In the data rows, 50 means zero.
Here are some points, each followed by its number:
{77, 49, 62, 79, 34, 47, 27, 55, 29, 51, 37, 39, 30, 52, 40, 69, 52, 57, 51, 65, 62, 27, 55, 52, 79, 59, 49, 60, 50, 63, 87, 41, 45, 51, 80, 61, 25, 43, 52, 39, 36, 40, 44, 36, 67, 40, 43, 41, 64, 67} 0
{39, 47, 36, 32, 55, 64, 59, 51, 63, 64, 70, 52, 37, 60, 54, 60, 40, 56, 56, 66, 49, 55, 36, 38, 51, 43, 68, 34, 44, 41, 52, 48, 73, 53, 46, 42, 67, 38, 45, 29, 45, 44, 56, 56, 40, 49, 43, 65, 52, 34} 1
{62, 61, 35, 38, 33, 41, 30, 53, 34, 45, 40, 54, 34, 89, 42, 70, 65, 33, 41, 37, 58, 30, 48, 48, 43, 57, 44, 66, 67, 43, 62, 67, 40, 36, 49, 42, 60, 44, 46, 52, 35, 57, 65, 26, 71, 34, 49, 35, 72, 87} 2
{41, 57, 58, 58, 35, 50, 55, 86, 46, 41, 33, 38, 47, 48, 39, 68, 43, 42, 51, 43, 70, 52, 42, 42, 91, 48, 51, 33, 48, 86, 57, 53, 56, 41, 58, 71, 69, 43, 53, 32, 36, 87, 41, 55, 51, 42, 26, 30, 63, 47} 3
{41, 60, 55, 55, 59, 32, 54, 63, 45, 46, 38, 39, 37, 53, 54, 43, 54, 47, 28, 55, 50, 39, 53, 46, 44, 54, 52, 40, 61, 46, 53, 63, 70, 47, 50, 59, 39, 63, 67, 62, 42, 45, 73, 30, 46, 54, 58, 51, 51, 63} 4
{43, 63, 53, 38, 85, 53, 77, 36, 74, 59, 63, 41, 68, 53, 62, 58, 42, 53, 52, 56, 35, 53, 44, 42, 30, 45, 41, 43, 31, 43, 38, 34, 45, 62, 33, 41, 51, 44, 39, 38, 71, 31, 43, 90, 38, 53, 27, 61, 42, 29} 5
{57, 67, 81, 52, 38, 40, 35, 46, 38, 52, 42, 50, 31, 71, 50, 58, 54, 38, 34, 55, 61, 39, 65, 36, 58, 38, 59, 90, 56, 55, 69, 70, 57, 35, 78, 63, 43, 74, 59, 55, 32, 42, 77, 34, 38, 39, 56, 39, 49, 60} 6
{45, 41, 44, 38, 44, 59, 36, 37, 61, 34, 63, 40, 43, 44, 32, 31, 62, 35, 35, 36, 52, 64, 65, 60, 41, 42, 30, 29, 41, 49, 29, 44, 34, 45, 49, 41, 42, 51, 57, 66, 82, 38, 42, 65, 47, 51, 51, 38, 31, 39} 7
{29, 48, 44, 57, 73, 49, 46, 31, 53, 74, 75, 35, 61, 29, 41, 44, 38, 38, 38, 33, 32, 46, 37, 54, 39, 63, 50, 45, 34, 47, 37, 55, 32, 46, 42, 47, 58, 40, 41, 43, 66, 28, 37, 54, 37, 85, 74, 76, 51, 53} 8
{49, 50, 69, 41, 60, 52, 46, 52, 33, 44, 55, 53, 30, 39, 43, 59, 43, 63, 45, 58, 46, 68, 58, 46, 53, 41, 38, 62, 31, 39, 42, 37, 48, 63, 53, 34, 84, 30, 42, 41, 50, 52, 61, 61, 35, 66, 59, 44, 47, 33} 9
{49, 55, 28, 45, 47, 76, 78, 46, 59, 46, 74, 44, 49, 48, 42, 41, 33, 34, 37, 37, 48, 71, 50, 42, 54, 76, 33, 34, 36, 57, 46, 34, 35, 58, 53, 53, 34, 60, 74, 82, 60, 53, 33, 86, 62, 65, 73, 42, 34, 36} 10
{41, 59, 37, 61, 61, 66, 70, 47, 51, 61, 79, 36, 60, 39, 88, 49, 49, 38, 47, 37, 54, 66, 48, 46, 49, 47, 44, 40, 67, 56, 32, 43, 37, 46, 56, 55, 34, 75, 41, 61, 51, 43, 51, 62, 54, 84, 65, 47, 59, 48} 11
{41, 36, 35, 78, 64, 44, 60, 48, 35, 56, 37, 32, 51, 43, 56, 46, 54, 44, 26, 28, 36, 45, 63, 51, 42, 87, 32, 37, 71, 49, 40, 38, 32, 60, 38, 59, 39, 52, 53, 69, 55, 45, 42, 65, 39, 72, 47, 71, 40, 44} 12
{36, 71, 28, 60, 53, 68, 57, 53, 34, 49, 74, 39, 70, 36, 63, 45, 60, 39, 32, 33, 47, 53, 39, 77, 53, 78, 29, 33, 45, 46, 35, 34, 33, 41, 41, 39, 28, 49, 62, 64, 84, 46, 36, 53, 36, 49, 99, 53, 39, 46} 13
{49, 37, 53, 41, 66, 60, 73, 40, 71, 41, 60, 52, 67, 53, 46, 45, 31, 56, 64, 67, 53, 47, 37, 27, 50, 33, 45, 73, 42, 26, 32, 40, 51, 54, 36, 45, 43, 30, 38, 44, 47, 43, 57, 76, 32, 30, 56, 33, 35, 45} 14
{40, 40, 31, 49, 59, 68, 52, 40, 40, 50, 64, 29, 41, 33, 82, 32, 49, 42, 38, 35, 40, 35, 50, 63, 43, 55, 42, 34, 74, 39, 35, 39, 29, 66, 42, 47, 30, 43, 39, 50, 69, 33, 45, 59, 51, 32, 69, 89, 53, 53} 15
{46, 42, 65, 43, 41, 44, 45, 58, 62, 49, 38, 47, 59, 60, 54, 43, 39, 59, 52, 70, 53, 49, 37, 37, 39, 33, 51, 50, 38, 54, 38, 65, 62, 38, 26, 44, 75, 45, 41, 48, 38, 47, 42, 60, 35, 35, 53, 47, 43, 48} 16
New points follow, each followed by the numbers of its five nearest points above by angle, nearest first.
{47, 73, 43, 54, 54, 45, 48, 51, 62, 42, 80, 35, 78, 38, 93, 34, 40, 57, 42, 43, 39, 71, 35, 60, 34, 51, 49, 39, 52, 62, 30, 30, 39, 52, 37, 37, 42, 58, 57, 51, 80, 45, 45, 63, 37, 56, 62, 77, 36, 40} >> 13 11 15 5 8
{36, 37, 36, 31, 32, 56, 57, 47, 61, 46, 56, 29, 65, 31, 41, 39, 49, 42, 43, 41, 41, 83, 38, 70, 38, 72, 38, 29, 50, 56, 27, 38, 39, 62, 39, 43, 49, 50, 51, 66, 61, 41, 36, 75, 57, 72, 86, 42, 41, 43} >> 10 13 7 8 11
{47, 52, 61, 38, 59, 32, 51, 43, 36, 38, 43, 35, 34, 74, 52, 55, 49, 51, 63, 60, 54, 33, 55, 45, 32, 47, 55, 68, 52, 31, 66, 49, 58, 32, 71, 63, 27, 42, 54, 68, 40, 67, 73, 38, 45, 43, 36, 42, 67, 64} >> 6 2 4 0 14
{45, 51, 64, 44, 54, 47, 46, 57, 50, 44, 46, 71, 51, 48, 28, 73, 40, 57, 50, 63, 37, 49, 59, 36, 36, 31, 82, 71, 52, 53, 39, 54, 70, 47, 55, 60, 51, 42, 53, 52, 45, 46, 63, 41, 44, 44, 39, 33, 80, 36} >> 6 16 9 1 14
{41, 40, 54, 49, 25, 34, 73, 36, 62, 36, 50, 25, 82, 30, 61, 39, 37, 55, 46, 44, 46, 27, 44, 61, 33, 39, 46, 49, 47, 29, 41, 53, 50, 55, 38, 51, 53, 46, 37, 39, 49, 37, 61, 70, 30, 61, 46, 79, 34, 52} >> 5 8 15 14 16
{69, 37, 47, 36, 47, 45, 48, 55, 34, 29, 61, 68, 64, 55, 44, 29, 65, 47, 57, 54, 70, 46, 42, 55, 52, 56, 37, 42, 52, 73, 53, 43, 42, 49, 47, 46, 56, 79, 48, 54, 44, 43, 44, 27, 44, 47, 51, 33, 42, 41} >> 7 2 13 3 6
{45, 33, 35, 35, 63, 41, 52, 45, 54, 50, 46, 50, 71, 45, 34, 53, 38, 62, 54, 59, 47, 70, 31, 41, 34, 47, 16, 30, 46, 45, 53, 44, 47, 42, 35, 31, 53, 29, 33, 38, 70, 46, 31, 60, 33, 48, 48, 57, 63, 38} >> 5 14 8 16 1
{59, 71, 57, 74, 42, 50, 36, 61, 38, 48, 35, 56, 42, 77, 42, 47, 68, 62, 55, 45, 85, 39, 36, 38, 20, 49, 38, 55, 43, 48, 66, 23, 41, 41, 82, 50, 61, 63, 62, 68, 40, 60, 57, 32, 59, 34, 49, 36, 61, 71} >> 2 0 6 4 3
{36, 36, 52, 41, 66, 33, 68, 49, 78, 50, 56, 45, 68, 50, 36, 41, 42, 62, 68, 55, 42, 83, 58, 58, 34, 52, 68, 53, 56, 62, 40, 45, 41, 48, 37, 30, 50, 46, 49, 38, 51, 50, 54, 57, 48, 54, 60, 76, 56, 28} >> 5 8 1 14 16
{45, 47, 59, 61, 60, 78, 44, 78, 50, 72, 45, 72, 55, 57, 59, 68, 64, 54, 52, 54, 50, 54, 46, 35, 71, 36, 64, 63, 44, 42, 68, 76, 48, 49, 41, 49, 68, 37, 47, 32, 38, 45, 70, 45, 46, 34, 51, 39, 43, 45} >> 1 16 6 3 9
